The same turns and mirrors carry the whole set onto itself, and each row onto the other rows of its family. Which rows share a family with each named row? Give them in list order.
These 18 rows form 3 families of 6 rows each.
j_266: [-0.29 -1.73 -3.37 -1.93  3.92  1.88 -1.74 -2.03  2.98  0.25 -1.45 -1.05
 -0.11  0.92 -1.84 -1.27 -0.79  0.71  1.43 -1.42]
j_785: [ 0.06 -1.03  0.62 -1.20  1.04 -0.26  0.77 -1.38  1.22  3.79 -0.86  2.37
 -3.22  2.80 -0.61 -1.90  1.82 -0.33  0.29 -0.31]
j_391: [-3.08 -1.13 -3.68 -1.47 -1.38 -0.25  2.60 -0.83  3.42 -0.16 -3.23 -2.37
 -0.33  3.60 -0.66 -2.19 -2.04 -0.58  1.00  1.75]
j_900: [-0.25  0.33 -2.81 -3.40  3.40  1.76 -2.09 -2.27  2.75  0.54 -1.74 -0.33
 -3.36  2.10 -2.08 -0.84 -0.97  1.45  2.23 -0.66]
j_161: [ 0.50  0.62 -0.68 -1.03 -1.08 -3.01 -1.39 -0.46  2.81  3.66 -2.49  0.88
 -1.76  2.49 -1.20 -2.34 -0.03  1.20  0.28 -0.97]
j_390: [-0.81  0.33 -1.07 -1.32  3.13  3.70 -0.20 -0.69  1.63 -0.64 -1.25  0.35
 -1.91  0.12 -2.08 -0.40 -2.08 -1.63  0.81  0.36]
j_381: [-1.93  0.44 -1.60 -1.18 -0.64  3.35  1.76  0.03  3.02 -0.24 -1.53 -1.35
 -1.05  1.35 -1.40 -1.26 -2.92 -1.46 -1.03  2.74]
j_134: [-1.17  0.69 -1.18 -1.43  1.66 -0.30 -0.89 -0.99  3.36 -0.97 -4.77 -2.54
 -1.76  0.65 -0.38 -0.79  3.19 -3.78  1.76  0.09]
j_416: [-1.57  0.46 -2.37 -2.63 -3.02  0.07  0.55 -1.38  3.18 -0.66 -3.54 -1.54
 -0.49  3.11 -2.30 -1.58 -3.03 -0.03  0.19  1.94]
j_782: [-0.65 -2.58  1.38 -1.09 -0.23 -0.56  0.80 -1.63  3.11 -1.20 -1.30 -2.59
 -3.55 -0.27 -3.86 -2.13  1.46  1.89 -1.01  0.98]
j_369: [ 1.09  0.37 -0.47  0.29  0.78  1.13 -1.02  0.50  4.36  1.58 -4.61 -1.20
 -3.82  2.99  0.01 -0.15  1.09 -3.92  0.62  2.53]
j_745: [ 1.97 -3.02 -1.29 -1.04  1.46 -0.59  2.82  0.78  5.41 -1.27 -3.69  0.14
 -1.16  1.61  0.75 -1.39  1.16  1.98 -0.08  1.32]
j_55: [-0.19 -2.83  0.25 -0.27  1.36 -0.52  2.44 -0.45  0.71  0.43  1.20 -0.11
 -3.46  1.84 -2.63 -1.57  1.43  0.46 -0.70  1.56]
j_559: [-0.48 -1.52 -0.88 -1.47 -0.02 -0.71  0.09  0.19  2.56 -0.80 -0.46 -3.02
 -4.52  1.06 -3.30 -3.39  0.26  2.06 -1.93  2.18]
j_307: [ 1.15  1.64  1.16 -0.26 -0.61 -0.79 -0.07 -0.52  3.85  2.30 -3.41  1.39
 -2.67  1.82 -0.81 -3.13  0.84  0.65  0.40 -2.58]
j_23: [ 1.51 -3.29 -1.44 -0.60  0.74  0.43  1.20  1.01  4.29  1.06 -4.78  0.84
 -3.15  3.96  0.59 -1.70  0.05 -1.31 -0.05  3.79]
j_158: [-0.86  0.27 -0.50  0.72  1.17 -0.78 -1.79 -1.00  4.69 -0.33 -5.49 -2.95
 -2.27 -0.07 -0.45 -0.07  1.57 -2.14 -0.28  0.91]
j_313: [ 2.84 -4.59 -2.69 -2.14  0.41 -0.06  1.68 -0.52  4.39 -0.42 -4.63 -0.61
 -0.92  2.79 -0.08 -1.37  1.29  0.88  1.41  0.77]

Which other rows belong to the same family as j_381? j_785, j_390, j_369, j_55, j_23
Which other rows belong to the same family as j_782? j_266, j_161, j_416, j_158, j_313

